In the data rows, 128 means zero.
Some points, each followed by its number:
{199, 101, 146, 127, 117, 171, 128, 134, 136, 108, 134, 141, 117, 086, 115, 070} 0
{082, 147, 105, 146, 113, 081, 102, 112, 140, 113, 107, 105, 134, 161, 147, 163} 1
{138, 130, 146, 111, 142, 139, 129, 138, 129, 131, 122, 131, 120, 116, 121, 099} 2
{241, 085, 050, 176, 147, 221, 154, 080, 000, 137, 035, 142, 104, 220, 106, 113} 3
{119, 133, 128, 124, 132, 124, 129, 124, 128, 126, 123, 133, 124, 133, 125, 129} 4
{111, 160, 132, 042, 090, 121, 128, 161, 102, 188, 118, 097, 137, 150, 098, 117} 5
{090, 139, 146, 087, 173, 105, 159, 144, 177, 172, 166, 055, 205, 108, 129, 168} 6
{139, 128, 140, 069, 117, 094, 145, 158, 132, 158, 143, 075, 166, 129, 129, 130} 7
{124, 124, 140, 085, 137, 135, 138, 121, 126, 165, 121, 112, 159, 132, 121, 134} 8
{073, 143, 142, 113, 143, 102, 140, 108, 144, 120, 099, 130, 125, 129, 135, 112} 9
{176, 124, 157, 150, 173, 180, 181, 140, 139, 149, 141, 145, 154, 082, 104, 118} 10
{209, 090, 115, 166, 129, 246, 152, 084, 040, 111, 104, 177, 069, 169, 099, 142} 11
{169, 058, 204, 219, 173, 182, 059, 133, 210, 026, 177, 255, 065, 000, 091, 088} 12
{149, 122, 139, 126, 126, 140, 132, 128, 133, 119, 127, 128, 121, 119, 121, 105} 13
{143, 118, 126, 115, 124, 152, 141, 137, 128, 129, 118, 127, 121, 117, 124, 095} 14
{148, 127, 176, 096, 164, 137, 135, 154, 133, 146, 127, 139, 132, 085, 086, 074} 15
{158, 175, 173, 000, 133, 014, 202, 244, 114, 237, 180, 000, 255, 150, 097, 154} 16
{130, 119, 116, 124, 134, 129, 159, 111, 126, 145, 114, 125, 123, 134, 141, 154} 17
{092, 141, 057, 172, 077, 095, 102, 095, 128, 077, 146, 093, 111, 203, 191, 173} 18
{113, 121, 144, 078, 147, 126, 140, 103, 141, 162, 115, 094, 145, 133, 110, 129} 19
{084, 133, 130, 106, 129, 084, 140, 141, 159, 111, 149, 091, 137, 122, 140, 141} 20
{152, 110, 179, 126, 152, 137, 137, 108, 105, 118, 091, 208, 096, 083, 094, 088} 21
{068, 139, 158, 077, 146, 045, 109, 134, 195, 146, 079, 157, 110, 186, 144, 114} 22
{046, 121, 087, 039, 131, 111, 144, 127, 191, 148, 116, 000, 211, 169, 170, 149} 23
{127, 130, 143, 089, 129, 092, 108, 187, 157, 115, 168, 091, 134, 086, 093, 099} 24
{077, 158, 106, 148, 124, 085, 080, 128, 131, 128, 114, 086, 129, 174, 167, 185} 25
{143, 112, 142, 078, 131, 180, 173, 110, 108, 148, 085, 117, 128, 135, 140, 099} 26
Which three points above are nearest to each new point by angle? Their numbers follow each, nearest first.
{138, 152, 120, 130, 121, 110, 129, 123, 121, 129, 137, 120, 119, 107, 109, 134} 24 16 5
{132, 136, 121, 143, 103, 140, 101, 128, 117, 101, 121, 146, 101, 111, 111, 107} 12 0 21
{140, 112, 125, 138, 134, 148, 142, 137, 132, 134, 142, 140, 132, 121, 138, 131} 10 0 12
{154, 142, 115, 207, 149, 129, 119, 106, 133, 129, 142, 136, 136, 155, 136, 150} 18 3 11
{125, 147, 114, 139, 133, 122, 144, 120, 162, 146, 134, 096, 155, 121, 131, 115} 6 23 20
{127, 117, 159, 167, 135, 103, 100, 125, 130, 089, 131, 161, 082, 077, 121, 104} 12 21 0
{140, 102, 136, 162, 114, 161, 108, 141, 110, 095, 138, 183, 107, 107, 104, 133} 12 11 21
{075, 124, 129, 081, 140, 098, 142, 147, 162, 143, 123, 059, 184, 159, 163, 149} 23 6 20
{138, 123, 127, 152, 122, 149, 122, 129, 119, 117, 136, 159, 115, 112, 121, 131} 12 11 21
{144, 106, 099, 091, 152, 150, 196, 094, 097, 186, 122, 135, 127, 143, 158, 193} 17 8 26
{133, 138, 117, 132, 099, 105, 102, 134, 110, 082, 111, 161, 096, 120, 112, 099} 21 12 13
{114, 134, 105, 134, 102, 112, 120, 116, 141, 107, 140, 113, 125, 156, 164, 149} 18 1 25
{097, 126, 132, 184, 103, 143, 044, 106, 119, 088, 150, 175, 111, 093, 126, 129} 12 21 18
{156, 109, 129, 169, 121, 157, 105, 118, 107, 116, 141, 185, 104, 104, 118, 130} 12 11 21
{134, 138, 157, 105, 141, 120, 139, 142, 134, 145, 121, 128, 125, 112, 112, 096} 15 2 24
{105, 116, 125, 116, 132, 143, 143, 123, 120, 121, 140, 129, 137, 136, 134, 131} 23 26 8
{138, 128, 145, 131, 153, 112, 126, 131, 146, 144, 122, 129, 132, 092, 121, 112} 15 2 10
{142, 126, 129, 130, 113, 172, 137, 122, 108, 132, 120, 172, 113, 134, 118, 097} 11 21 14
{114, 149, 088, 139, 056, 113, 079, 120, 085, 045, 119, 186, 037, 126, 096, 046} 21 12 13
{139, 128, 135, 115, 151, 146, 154, 157, 141, 147, 156, 119, 164, 094, 102, 111} 10 15 6
{127, 125, 114, 145, 110, 142, 102, 138, 113, 094, 115, 154, 100, 113, 109, 104} 12 21 0
{088, 107, 167, 167, 089, 138, 053, 157, 157, 062, 149, 206, 115, 096, 138, 065} 12 21 0
{147, 091, 140, 206, 144, 166, 118, 113, 176, 067, 138, 186, 106, 073, 128, 102} 12 0 21
{167, 122, 130, 159, 114, 162, 110, 175, 136, 143, 201, 132, 179, 105, 106, 114} 10 0 24
{108, 129, 128, 135, 139, 105, 129, 135, 141, 122, 132, 116, 136, 127, 138, 137} 20 1 25
{151, 121, 125, 146, 110, 072, 088, 131, 125, 133, 109, 140, 128, 066, 129, 140} 12 24 21
{145, 129, 130, 200, 117, 063, 090, 075, 112, 128, 074, 187, 085, 074, 125, 169} 21 12 1
{111, 134, 102, 138, 109, 122, 121, 118, 132, 106, 136, 118, 115, 155, 151, 144} 18 1 25
{132, 121, 130, 131, 131, 151, 124, 142, 092, 130, 143, 139, 125, 123, 116, 147} 11 3 10
{158, 116, 133, 136, 129, 144, 129, 152, 133, 118, 150, 132, 132, 102, 120, 105} 0 13 10
{141, 123, 135, 178, 113, 122, 093, 143, 135, 104, 157, 169, 127, 091, 112, 125} 12 0 21
{107, 090, 186, 162, 025, 151, 014, 169, 103, 072, 131, 255, 127, 135, 088, 100} 12 21 0
{139, 136, 127, 137, 139, 133, 138, 112, 129, 144, 124, 143, 118, 130, 125, 139} 17 11 10
{040, 157, 058, 171, 082, 072, 102, 075, 170, 066, 156, 083, 102, 250, 251, 196} 18 1 25
{088, 139, 136, 131, 138, 098, 120, 104, 141, 133, 096, 147, 115, 132, 137, 128} 9 4 22
{109, 140, 139, 126, 137, 107, 146, 128, 136, 120, 139, 100, 134, 125, 131, 143} 20 6 23
{135, 157, 123, 199, 164, 141, 108, 119, 139, 145, 150, 126, 140, 136, 131, 154} 25 10 18
